In the rows, zero is written as 128.
A single turn carries every row of the set below to another of its rows. Some are shown first; where does it send the rows asked next?
q_2: [160  95 115 147  97 139 131 138 126 122 102  72 111 138]
q_578: [131 142 113 121 127 148 120 139 120  78  93 115 100 131]
q_910: [113 150  97 143 120 156 134 152 125  77 131 121 115 127]
q_349: [123 112 116 146 135 114 190 123 148 117 103  91  97 149]
q_546: [131 152  94 146 113 150 131 136 152  86 130 132 116 115]
q_450: [109 125 104 144 126 176 118 115 153  86 137 122 118 141]
q_185: [144 121 112 147 145 128 158  96 161 127  92 104  94 142]
q_854: [138 106 105 165 103 115 146 145 134 141 128  76 102 133]
q_896: [108 104 132 133 128 123 162 100 160 103 142 107 111 150]
q_800: [120 106 136 127 136 140 138  87 162 100 127 107 109 152]
q_237: [115 111 122 150 109 107 129 143 147 128 147  75 116 123]
q_893: [113 124 102 144 107 148 166 135 163  82 140 124 131 135]
q_816: [143  99  98 159 111 113 145 143 141 143 116  75 115 130]
q_837: [116  95 136 127 120 134 147  92 149  96 136 107 110 150]
q_481: [131 100 112 145 131 144 130  86 124 125 104  99  89 145]
q_4: [140 106 108 149 144 145 119 142 142 128  92  60 108 144]
q_708: [137  97 101 163 134 129 136 104 141 144 108  90  91 147]
q_635: [127 151  98 140 116 152 145 154 136  75 123 122 121 125]
q_743: [104 112 109 137 108 167 142 131 141  71 136 115 126 143]
q_833: [143  96 126 132  94 126 111 127 139 115 125  79 126 123]
q_352: [118 137  96 150 125 155 140 119 174  96 137 134 125 132]
q_867: [150  87 109 143 111 135 134 143 129 122  95  65 118 139]
q_891: [133 128 106 126  96 120 142 142 111  83 110 122 106 123]
q_660: [131 153  93 140 112 152 134 144 138  84 126 130 120 121]
q_815: [132 116  98 164 142 123 128 144 152 150 113  72 106 137]
q_188: [119 150  99 143 115 109 147 145 131 106 127 129  98 118]
q_149: [147 116 135 129 129 141 110 135 166 110 101  69 123 131]
q_57: [139  90 115 151 135 129 170 128 142 118  94  73  98 156]
q_759: [113 145  96 147 118 161 115 136 136  84 136 124 108 122]
q_291: [115 114 133 132 143 130 153  97 174 104 135 110 108 151]
q_99: [119 126 130 146 145 122 128 150 173 123 123  66 114 132]
q_798: [116 162 103 140 148 133 123 142 138 101 111 118  90 126]
q_887: [131 127 108 169 141 128 136 153 156 142 115  69  95 139]
q_763: [120 150  94 146 114 154 124 143 127  87 136 127 113 123]
q_805: [119  89 109 158 142 136 143 120 127 128 106  75  87 160]
q_997: [127 145 101 139 107 146 150 151 149  72 126 123 122 120]
q_751: [153  94 105 156 125 122 160 112 152 134  96  91 102 146]
q_226: [110  92 119 148 122 130 164 109 114 113 113  85  88 151]
q_75: [152 115 120 151 139 153 121 141 148 124  88  67 103 146]
q_617: [109 139 106 140 114 159 138 150 130  65 130 113 112 130]

q_635 -> q_910
q_237 -> q_833
q_800 -> q_291
Where do these go?
q_867 -> q_4
q_751 -> q_57
q_891 -> q_578
q_75 -> q_887
q_893 -> q_743
q_349 -> q_226
q_759 -> q_546

A single turn carries every row of the set below to another of its rows. Some are shown first; where does it send the rows asked next?
q_164: [ 96 142  87 110 118 144 110 128 124  94 139 124  94 149]
q_646: [158 122 116 142 139 127 123 134 128 153  90 120  99 142]
q_796: [121 111  91 139 118 122  72 115 101 148  99 108 118 143]
q_16: [122 106  95 103 125 114 142 130 147 129 127 111 106 158]
q_210: [146 135 134 149 122 124  96 140  98 110 132 143 131 135]
q_739: [123 108 112 144 136 128  99 137  96 137  83 102 118 127]
q_962: [146 132 141 135 122 114  85 130  91 110 131 128 126 121]
q_972: [120 106  89 107 130 118 140 129 132 129 130  98 105 166]
q_814: [127 111 115 122 136 104  73 130 143 130 150 135 104 137]
q_783: [ 96 137  84 114 114 146 107 130 114  96 136 128  96 149]
q_38: [127 131 125 149 141 145  92 142  94 113 100 108 108 114]
q_672: [116 149  94 124 125 164 130 133 112 100 112 118  90 138]
q_779: [142 119 124 142 120 145 133 136 122 104 130  73 117 122]
q_414: [129 108 120 148 134 127  95 127 101 137  85 102 123 123]
q_343: [161 121 120 131 139 125 127 115 130 153  92 124 109 134]
q_989: [150 145  99 110 103 150 100 118 118 104 162 113 117 155]
q_862: [148  98 105 139 106 131  81 115 133 141 142  87 130 147]
q_703: [141 144 110 134 157 150 121 123 133 112 143 130  74 140]
q_98: [117 152 101 119 127 165 131 132 115  91 121 112  96 135]
q_159: [130 106 116 115 133 109  77 129 138 127 146 140  93 150]
q_845: [ 91 108  73 119 113 136  98 121 128 117 136 101  94 151]
q_851: [161 128 139 135 123 127  92 126  95 116 127 136 131 137]
q_91: [152 112 123 130 140 116 123 115 122 153  91 113  95 134]
q_931: [114 101  96 113 116 120 143 123 145 120 129 101  91 152]
q_55: [143 149  90 108 105 135 113 110 121 111 157 117 129 151]
q_457: [134 107  98 102 115 128 140 129 145 124 130 105 101 167]
q_314: [148 129 136 137 126 121 101 133 100 109 132 137 141 124]
q_117: [139 110 122 138 138 146 137 136 132 101 140  83 122 121]
q_673: [149 114  99 149 112 125  84 126 125 147 137  76 130 142]
q_420: [152 138 126 120 155 152 114 129 135 104 134 124  78 135]
q_901: [135 146  87 120 111 138 104 111 107 112 165 118 122 156]
q_150: [125 117 110 122 145 103  72 136 130 132 146 130  92 146]
q_982: [123 116 112 123 132 107  75 114 134 128 146 135  82 138]
q_806: [147 151 112 122 155 150 113 121 142 112 143 126  84 129]
q_791: [134 132 129 150 143 146  99 136  96 112  97 108 115 116]
q_43: [148 104 131 134 127 147 132 139 117 100 133  83 127 133]
q_89: [148 151 122 123 143 143 120 124 132 109 125 131  71 129]
q_398: [121 105 101 137 122 117  71 112 108 148  99 110 122 140]
q_873: [107 112  80 127 131 125  79 110 122 144 114 113  86 147]
q_638: [128 148 108 147 123 168 107 139  99  99 113  93 109 122]
q_750: [132 152 115 142 132 168 114 134 101  94 111 102 114 120]
q_73: [134 144 100 117  90 136 108 115 114 100 159 117 116 145]
q_54: [106 108  82 124 121 122  76 107 133 143 113 112  95 151]
q_581: [143 109 101 140  99 122  89 102 120 142 138  79 126 136]
q_712: [151 111 103 143 109 129  90 114 140 148 134  83 132 133]
q_70: [134 110 117 153 127 152 140 140 121 102 140  84 123 133]
q_512: [ 95 118  75 112 116 134  94 115 137 120 135 108  94 153]
q_26: [165 107 120 133 140 131 114 115 132 154  93 115  98 144]

q_314 -> q_343
q_73 -> q_89
q_159 -> q_457
Where do these go?
q_972 -> q_901
q_164 -> q_98
q_783 -> q_672

